The rows below fall into families. The same turns and mirrors carry the whole set onto itself and the rows of a family onto each other. For each named row, which other rows are in its family? Write them in the order they are listed.
These 27 rows form 9 families of 3 rows each.
pegeg: [0.39,1.85,-0.37,0.14,-2.02,-0.32,-1.57,0.50,-1.24,-0.78,-1.72,-0.35,1.40,0.73,1.43,2.32,1.27,-1.63,1.96,-0.75,1.09,-1.18,0.53,-0.04,-0.51,-0.67,0.49,-1.63,1.62,-0.53,-1.87,-1.37,1.31]
vop: [1.39,0.01,0.14,3.38,-0.05,-1.04,-1.88,-1.03,1.12,-1.92,0.10,1.56,-0.42,0.99,-1.17,-1.59,-1.82,-0.44,0.78,2.64,1.28,-0.14,0.03,1.65,0.49,0.52,0.39,-0.71,-0.88,-0.30,0.56,-0.21,-1.42]
Zeso: [0.55,0.74,-1.76,1.39,1.94,-2.07,-0.55,0.26,1.28,-1.94,-1.00,1.28,-0.10,1.57,-1.75,-2.61,-1.45,-0.84,0.00,0.57,0.47,0.53,-1.27,2.09,-0.09,0.15,-1.45,-1.09,2.63,0.79,-0.38,0.64,-1.34]
kupe: [1.24,2.18,-1.35,-1.44,0.06,-2.36,-1.02,0.90,-0.47,-0.64,-1.73,-0.96,1.30,1.46,1.70,1.20,1.93,-1.70,1.97,-0.30,2.22,-0.85,-0.20,0.29,0.94,-1.14,0.67,-1.02,1.31,0.13,0.04,0.51,0.79]
kigo: [0.40,0.11,-0.46,1.86,-0.25,-3.13,0.04,-0.65,0.81,-2.00,1.23,2.39,-0.55,1.24,-1.10,-1.05,-1.88,0.64,-0.81,0.79,0.52,1.24,-1.04,0.23,2.06,1.00,-1.27,-0.99,-0.38,0.98,-0.23,-0.20,-1.50]
Tuti: [1.82,1.16,-0.46,1.35,1.20,-3.27,-0.70,-1.51,1.53,-0.25,0.90,1.29,-0.12,-0.70,-2.85,-1.53,-0.92,-1.06,-0.41,-0.05,0.28,0.49,-1.48,0.10,0.17,1.98,0.74,-2.21,-1.19,0.61,-0.44,-1.81,-1.18]
gesu: [0.65,0.06,-1.70,-1.37,0.17,-0.73,2.12,-1.48,-0.05,1.79,0.09,-1.85,1.47,0.19,-0.77,-0.61,0.15,0.13,-0.13,-0.99,0.49,0.36,-0.74,-1.42,-2.31,-0.15,-1.99,-0.56,-0.29,-2.09,-0.71,-3.37,-1.02]
miz: [0.82,1.86,0.33,-0.11,0.89,0.12,-1.75,-0.09,-0.61,-1.13,-1.71,-1.52,0.29,1.96,1.87,1.96,1.42,0.05,1.85,0.28,1.08,-2.09,1.82,1.29,-0.78,-0.99,1.50,-0.56,-0.48,-0.01,-1.97,-0.65,0.06]
medig: [1.76,2.06,-0.88,-0.17,0.74,-1.54,-1.64,0.16,-1.03,-1.33,-2.33,-1.42,1.31,2.71,0.50,-0.04,1.91,-1.71,1.34,-0.71,0.72,0.84,0.33,1.33,-0.64,-1.74,-2.45,-1.76,0.88,0.05,-1.23,0.52,0.28]
som: [-0.11,0.77,-0.55,-0.79,0.90,0.35,0.61,-1.21,0.34,-0.36,-1.23,-0.76,-1.66,2.05,-0.48,-3.65,0.06,-0.62,-1.47,-2.56,-0.72,0.32,-0.36,-0.13,-2.55,-0.75,-1.79,-0.96,0.63,-0.56,-1.91,-0.87,-0.18]
ged: [1.75,1.57,-0.92,-0.44,-0.71,-1.90,-1.19,0.38,-0.24,-1.41,-1.19,-1.22,1.81,2.08,1.79,2.21,0.64,0.29,0.45,-1.02,0.08,-0.72,0.95,0.63,1.95,0.29,-0.52,-1.70,0.07,0.90,-3.02,-0.06,0.50]
Vuf: [0.01,0.52,-0.84,-1.54,-0.51,0.09,1.89,-0.47,-0.19,0.87,-1.11,-1.31,-0.34,0.89,1.25,-2.89,-0.59,-0.83,-0.60,-2.16,0.40,-0.38,-0.79,-1.69,-1.98,0.02,-1.01,-0.66,-0.52,-2.76,0.20,-1.78,0.86]
nonot: [1.32,0.62,-0.30,0.75,0.96,-2.23,-1.12,0.46,1.61,-0.78,-0.30,1.03,-1.23,-0.29,-0.81,-3.06,-2.75,-1.07,-0.18,0.13,1.35,0.38,-1.88,0.55,0.86,1.99,0.55,-0.93,1.00,0.38,1.54,-0.47,-0.82]
potab: [-0.47,1.40,0.10,2.19,0.03,-3.04,-1.51,0.38,0.39,-1.60,-0.24,2.83,-0.81,-0.61,-1.80,-0.31,-2.04,-0.92,1.09,0.89,0.76,0.06,-0.64,0.67,0.45,0.77,0.80,-2.26,1.18,-0.19,0.82,-1.20,-0.63]
mapag: [1.57,2.08,-1.63,-0.60,0.43,-1.98,-0.02,-0.15,0.28,0.02,-0.64,-0.57,2.16,0.95,-0.12,2.20,2.39,-1.28,0.99,-0.31,1.68,-1.27,-0.80,0.61,0.25,0.50,1.27,-1.05,1.53,1.57,-2.53,-1.07,-0.24]
Gusi: [1.35,-0.41,0.96,1.80,0.99,-1.28,0.71,0.65,2.01,-2.85,-0.42,1.81,-0.28,-0.30,-1.69,-2.45,-1.70,-0.20,0.64,0.96,0.35,-0.08,-1.06,0.50,1.41,1.02,0.04,-1.75,-0.82,0.29,0.50,0.62,-0.20]
vozen: [-0.47,-0.28,-1.48,-2.02,0.13,0.38,1.52,-0.37,-0.47,-0.74,1.06,-1.29,-0.58,1.01,0.72,-0.34,-1.30,0.65,-1.42,-2.33,-0.64,-0.23,-0.21,-2.51,-1.18,0.03,-2.37,-0.38,-0.17,-0.78,-1.23,-1.38,-1.73]
Sak: [0.55,0.47,-0.29,1.80,1.64,-1.80,-0.93,0.78,0.77,-0.45,0.05,0.24,-0.24,-0.52,-2.35,-0.58,-3.96,0.91,1.12,1.43,1.20,0.52,0.25,0.48,0.95,0.74,0.63,0.03,-1.00,-0.71,0.50,0.10,-2.40]
pizo: [0.69,2.78,-1.38,0.15,0.06,-0.99,-2.32,0.18,-1.45,-0.87,-0.64,0.55,1.02,0.71,0.40,1.99,1.32,-0.70,2.07,-0.67,1.57,-0.68,0.61,-0.38,0.83,-1.05,1.52,0.43,-2.16,-0.41,-2.06,0.96,0.42]
Lero: [1.66,1.50,0.00,-0.96,0.55,-0.46,-1.40,1.60,0.40,-2.01,-2.18,-0.44,1.98,0.03,1.94,0.96,1.97,0.42,2.51,-0.68,1.01,-0.71,0.03,0.46,1.02,-1.38,0.08,-0.29,0.32,1.46,-1.37,-0.53,0.77]
dil: [-0.15,-0.13,0.25,-1.76,-0.96,0.66,1.82,-0.51,0.44,1.12,-0.03,-1.17,-0.36,1.85,-0.78,-1.71,-0.70,1.10,0.57,-1.06,-1.71,-1.63,0.21,-1.01,-1.70,0.25,-1.60,2.24,-0.50,0.24,-0.17,-1.57,-1.09]
mevo: [1.60,1.99,-0.01,-0.62,-1.17,-0.58,-1.29,0.29,-0.70,-0.83,-1.07,-0.24,2.06,2.32,0.27,1.11,1.78,-0.84,2.84,-0.81,-0.69,-2.22,0.47,0.30,0.36,0.86,-0.87,1.13,-1.17,1.35,-1.63,0.22,0.79]
Rurol: [-1.12,-0.40,-1.40,-0.21,0.54,1.66,0.72,-1.58,-0.47,-0.51,0.35,0.27,-0.88,0.89,0.60,-1.72,-1.05,0.42,0.18,-0.13,0.08,-1.64,-0.10,-1.27,-2.97,-1.00,-0.70,1.17,-0.75,-2.57,-0.44,-1.88,-1.46]
ziv: [-0.15,-0.34,-1.17,0.15,-1.78,2.04,1.84,-0.83,-0.16,1.31,-0.30,-1.06,-0.20,0.94,-0.43,-1.60,-1.28,0.51,-0.70,-1.22,0.99,-0.89,0.19,-1.37,-1.11,-0.54,0.66,1.46,-0.79,-2.05,-2.02,-0.68,-0.45]
Valof: [-1.33,-0.15,0.42,-0.38,-1.27,0.59,0.95,-0.37,-0.37,0.52,-0.25,-1.08,-1.56,-0.36,-0.44,-1.15,-1.82,-0.37,-0.37,-1.24,-0.19,-0.06,0.09,-1.78,-2.61,-0.47,-0.94,-1.12,1.06,-2.00,0.25,-3.07,-0.87]
gegu: [0.08,-1.05,-1.18,-1.83,-0.21,1.40,1.51,-0.70,0.97,-0.31,-0.64,-0.78,-0.51,-0.09,0.30,-2.13,0.30,0.78,-0.06,-1.28,-1.18,-0.77,-0.52,-2.25,-1.19,-2.49,-1.57,-0.38,-0.90,-1.84,0.32,-1.15,-0.09]
Gim: [0.52,0.82,-0.36,0.88,0.87,-3.12,-0.52,0.02,0.98,-0.94,0.17,2.01,0.27,1.23,-2.52,-1.34,-1.90,0.48,1.89,1.30,-1.48,-1.19,-0.41,0.86,0.80,1.53,-1.12,0.56,-1.22,0.65,1.19,0.12,-1.11]

Which other rows belong to the same family as mevo? dil, Gim
Which other rows belong to the same family as potab? pegeg, Valof
Which other rows belong to the same family as gegu? Gusi, Lero
Which other rows belong to the same family as kupe? Vuf, nonot
Which other rows belong to the same family as som? Zeso, medig
Which other rows belong to the same family as ged? kigo, vozen
Which other rows belong to the same family as gesu? Tuti, mapag

